Each path below is one point turned by a fixed rotation once a step. After each direction that follows a path, write how fast that rotation turns it, in degrees each step (0 if it stays still).
Each turn is a multiple of 5 degrees from 10 to 175, or 0.
Each row of a path follows its step; steps can be skipped.
Path 1:
step 0: [-21 -27  21  -5 -21   0  -2   7  -9  11 -11  12   5 -21  11   8  -1  -3
  -8   0  -4 -15 -10  34   7  -6 -22  11  15  -2 -32  -4  -5  -9  -6]
step 2: [  1   7   0  15  -3 -20  33  -5 -16 -18 -17  16  -5 -15  12 -12  -9 -16
 -24 -17  15  -8   5   2 -13 -15  -6  16   7 -12 -15  12  21   3  13]
step 3: [-24  16  18   9 -32  -2   0   1  19  12   6  14  -7   4   1  10  -9  -9
  12  11  -5  -6  26 -17   7  -4  18 -18 -17 -16  -6  24  14 -12  -9]
step 4: [  7  -2  19 -12  16 -13  12  10   4  12 -12  -1  -7  -6  16   2 -19  -7
   1  -4   2 -20  12  26  11 -21  -4  -6 -11 -11 -21 -43   9  -1  -8]
step 6: [-16  20  15  24  18  -7  24   0  -9   1  11  10 -17  -9  10 -28  -1  15
  -4   6   2  -7 -12   7   9 -25  -6   5  29 -16 -11   5  -8   9 -17]
step 7: [-20 -17  -8  -8 -42 -15  19   9   0  -4  -8   9  -9   0  -3   0   1 -11
 -21  15   0  -7  11   9  10 -10   1  11 -10  -3 -27  31   4  -6  17]
step 8: [ -9   9   0  25  22 -28  -2   1  16  19  -7   5   1  -4  11  -7 -11  -1
  13   9   9 -24  24 -14 -14  -4   8   1 -26  -9 -19  -2  15  -4 -22]
step 9: [  9   1  23   0 -10   1  22  -2 -18  -3 -11  14  14 -23  18  28 -25 -28
  -3  -9  -5  -8  22   5  12 -20   1  -6  -1  -7   5  -5   3   9  20]
step 10: [-20  25  23  -7  -6  15 -12  -3  29  -5  -1  18  -6 -10   7   1 -16   8
  15  12   6   2   1   3  -2  -9  -8 -16  22 -19 -27   2 -11 -11 -24]
step 11: [-27 -13  -2  -5  13 -23   6   9 -11   6   7  15 -20  -3  -7 -10   1  -1
 -17  -7 -11 -12   9  28  27 -27  -5   0  10 -10 -14 -12  -9   5  22]
[-13  -4   4  11   4   2  -7  -6   2   6   1   6  -2  -1  -5   0  -1   4
   2  -6  -3   1   3  -1   2  10  -4   3  -4  -3   4   2   0  -2  -3]	145
[ -3   3  -5  -1  -4   1   0   7   2  -7   0   8   3   5   5   0  -5   4
  -1  -2   1  -2   5   4  -2   6   3 -10   3  -8   9 -11   1  -3   2]	60
[ -2  -3   6   6  -2   1   3   5  -3   3   4  -2  11   1  -2   4   2  -1
   8   4   0  -8  -5   7  -7   3   6  -2 -10   3  -4  -7   0   2   3]	85
[ -6  -1  -3   3  -3  -3   2 -11  -1  -5   2   3   3  -2  -1 -13   1   1
  -8   4  -6   3   0   1  -1   2   7  -4   4  12  -5  -4  -3   0   0]	70
[ -5   0   8  -3 -12   3   6  -2   9   2  -2  -3  -1   8   4  -1   1   2
  -2   7   7   4  -1   4   6   0  -5   5  -3   2   3  -5  -5   4  -6]	110
